The rows of T fall into 3 groups, which share some directions, and each row is roughly a mix of its group's hidden directions, except one row that fits no group.
T:
[[  1  10  -5 -13 -13  -5 -15 -18 -18  32]
 [ 14   4 -12 -16 -12   3  10 -38   6  -6]
 [-13  -4 -10  11   1  23  10   8  25 -25]
 [ -4   5  -2  -3 -27   8  -7  31 -19 -14]
 [-21   2   1 -11  11  -6  28 -15 -25  -5]
 [-26   8  13  -7  23   8  -5  23  -3 -16]
 [ 11  10 -14   7  17 -11  13 -23   0 -29]
 [-23  -7  18   5   8 -26 -11   6 -13  20]
 [-22 -12   3   8 -18   1  20  22  14 -14]
 [ -7  10  30   6   5  21 -21 -10  15  -4]
 [ 29   8  11  26  17   3  -1 -10   5 -16]
 [-20  -5  -1 -16 -11 -32  -8  18  -5  12]
 [  9  16  -5   6  36   8   0 -11   6  20]
 [-10 -12 -21   3  31  -2   5   0 -17  20]
 [  1  13  10   2  20   3  12   3  38   6]
 [-21 -20 -17   1   9   0  -8  13 -21  22]
 [ 18  -4 -29  -7   0   5 -27  -8   7 -17]
 [  3  -5 -19   7  15 -17  17 -21  26  -5]
 [ 19   6 -25 -12  14   9 -26  -6   2 -14]
 [-19   0 -14   6  16  -1  -8  12  17  32]
 [ -1 -22 -15  -7  -7  10  20  -4 -20 -26]
 [  1  -3 -14  25   4  19  -1  12  20 -25]
 [-25  -3 -16  -8   3  21  -6  26  13  -8]
 [ 29   1 -12  12  -8  -3   8 -30   8  11]
 [  8  13 -20 -28 -17   9  -5 -23   7   4]
 [-10 -12 -11 -18 -28  28   2  11   5   1]
 [-22   4 -17  15   7  16 -24   2   9  20]
 [ 35  13   4   9  16  15  -8  -7  10  14]
 [ 14  11   7 -11  -2  -8  -8 -30 -10  28]
 [ 29   4 -21   8   0  17 -16 -16 -14   0]
 [-24  -7   1   0 -24 -17 -15   2 -17 -17]
 [  6  12   3  -2  28 -28  -5   2   2  24]
 [ -7 -12   9  20 -14 -26  -7  14   2 -23]
 [ -7 -17 -28  -2  -5 -23   1   7 -21  13]
 [-17  15  -8   2  13  -5   2  19   2 -35]
 [  9  -6   3 -11  11   7  24  23  15 -25]
 [ -8 -11   7 -24 -14 -29  17  10 -10  -6]
 [-10   0   7 -18   7 -23 -22   3 -16  23]
 [ -1 -17   8 -14  -1   8   8  15  -5  38]
 [-10  10 -11  -7  16  -8 -24 -15 -24  18]
 [ -3  -7  24 -14  19  -2  -3  -6   2  33]
 [ -3  -1  -5  30  23  18   7   1  16 -18]
 [ 10 -19 -17  -5 -15  13  15  11 -24  17]
 [ 19  21  15  -2   2  -4  10 -17  14 -26]
 [ 10  -2  10   4 -20   5  -1 -11 -15 -36]
 [-18   5  -2  25  10 -23 -27   3   0   3]
 [  8  12  -8  22  16  21 -21  -7  11  16]
 [-17   5  20  24   7  -4  -7   9  26  15]
 [  4   4 -15 -11  17 -29  27   6   8  -6]
 [ -5   0  -6  -1   1  18  15  37 -15 -13]
 [  8   9  -4 -15 -28   1 -10 -15   0  29]
 [  1   0   9  -3 -11 -19 -12 -24 -13  30]
 [  7  21   3   6  -5 -21 -27   5 -13  21]
 [-10   7   7   2  30  20  12  13  24   4]
 [  3 -14   0  22  26  -6   7  -7  -1 -30]
 [ 11   3  -1  -2  -9  35   8 -24 -10 -14]
 [  0   2  -3 -24  -3 -17 -26  -7 -15  22]
 [ 17  12  -4  -8  -4 -37   2   3  -8  20]
 [ -7  -1 -21 -33 -13  -8 -13 -11  13  -8]
 [ -6 -21   1  -3 -18  22 -10   6 -29  11]
 [ -6  -1  -9   0  19  -6   6  11  19  37]
 [ 33   1   9   9  18   5  21   0  17   3]
 [-12  -4  21  29  14  -3   4  22  -9  10]
 [ -3  16   4   1  20   9 -16  25 -18  20]
 [-17  -9   0  10  -6   9  14  -8  -8 -38]
 [-18 -13   5   7  10  38  -3  -3   3 -15]
 [-20 -15  -2  -1  32   8  12  -8  19  -7]
 [-12 -16 -19   2 -13  -1  -2  -3 -21 -31]
 [-25 -14 -25  10  -7  -2   1  12  16 -19]
 [ 12  -6  20  -6 -17  14 -14  -7 -24  21]
 [-27  -2 -13 -21 -16   0 -13   4  -8  24]
 [ 11   9   2 -27 -12 -10 -15 -19   1  25]
 [ -5  -5  -5 -14  -7 -12   3   4   5  43]
 [ 13  18  17   2  16  23  15  -3  22  -7]
 [ 12  11  15   4  16  19  14  -5  31   9]
 [-19  -7  -3  11   6   3  32  -7  -4 -26]
 [ 25   7  -1   1  22  23  15  -4  15  13]
 [  0  14   2  24  32 -11  -8 -18  -5  -1]
 [ 33   1 -10   6 -19  14 -21   3  -3  13]
 [ -3 -19   4 -15   0  16   7  12 -31  19]
 [ 11   0  -2 -30  -9 -15   2 -30  -8   5]
 [ 20   0 -19 -23  -6  12  13  -5 -20 -17]
 [  2  24  16 -10  -3 -21  28  11  -4  -8]
 [ 19 -20  -7  21 -14 -12 -19 -18 -12   3]
 [  7   8  10   9  -4 -22  -8 -30 -21  12]
 [ -1  -4  -5   2  13  13  25  -9  24 -26]
 [-26   5  12 -11   5 -13 -14  24  -1  21]
 [ 26 -10 -10  -7 -30  -3  21  -1  -1   9]
 [ 13   4   6 -23 -20  -1   1 -22 -22  15]
 [ 16   3  11  29   4  -7 -15   4   4 -29]
 [ -9  -9 -12  -1 -14 -21 -21   4 -30   8]
 [ 16  12  11  16  26 -28  -6  -7  -1   6]
 [  5  -7  -4 -31   0 -20 -10 -16  18 -14]
 [-15  -7 -11 -11   6   1  -1  35  22  11]
 [  4 -16   5 -10  -5 -21  24  23  17  10]
 [  6  11  -1   6  33  18  12  12 -11 -18]
 [ -4  -1  10 -22  -4 -23 -11  -6 -20  26]
 [ 11 -12  10  13 -14  11  25  27   1 -14]
 [-19  10  26   2   5  -2  19  16 -11  22]
 [-11 -10   8  -6 -11  22 -13  19 -30   4]
 [ 14 -14   5  -6 -28   1   0  33  -1   1]
 [-12  -7  -7  -5 -23  14   2  33 -13 -12]]
Here is one row of each group, with its name. Which group are the others in?
[ 26   1  -8   6 -12   6 -34   3  10  14] => Q
[ 15 -18 -13 -10 -31  -9  14  -4 -18  -2] => D
[-18 -14   4 -16 -25 -21  13   6 -12 -12] => L

[  2  12  10 -19  22   6   2  26  20 -11] => Q
[ -7  12  15  11   5  -3 -17  -9  37   7] => D
[ 26   6  12 -17 -12  -9   5 -21 -18  14] => L
[ -3  14 -10 -15  24  27  10 -17  -6  10] => L
[-29  10   3   1  15  -9   5 -25  22  -3] => Q
[-20   7   1  10  18 -33 -17   5  -7   1] => L
[-19   5 -11  24  -4  16 -29 -13  -5   0] => L
[ -9  16   8  10  10 -16 -17 -13  29 -14] => D
[ 40  -3  13  15 -11   2  -2   3  14   3] => L
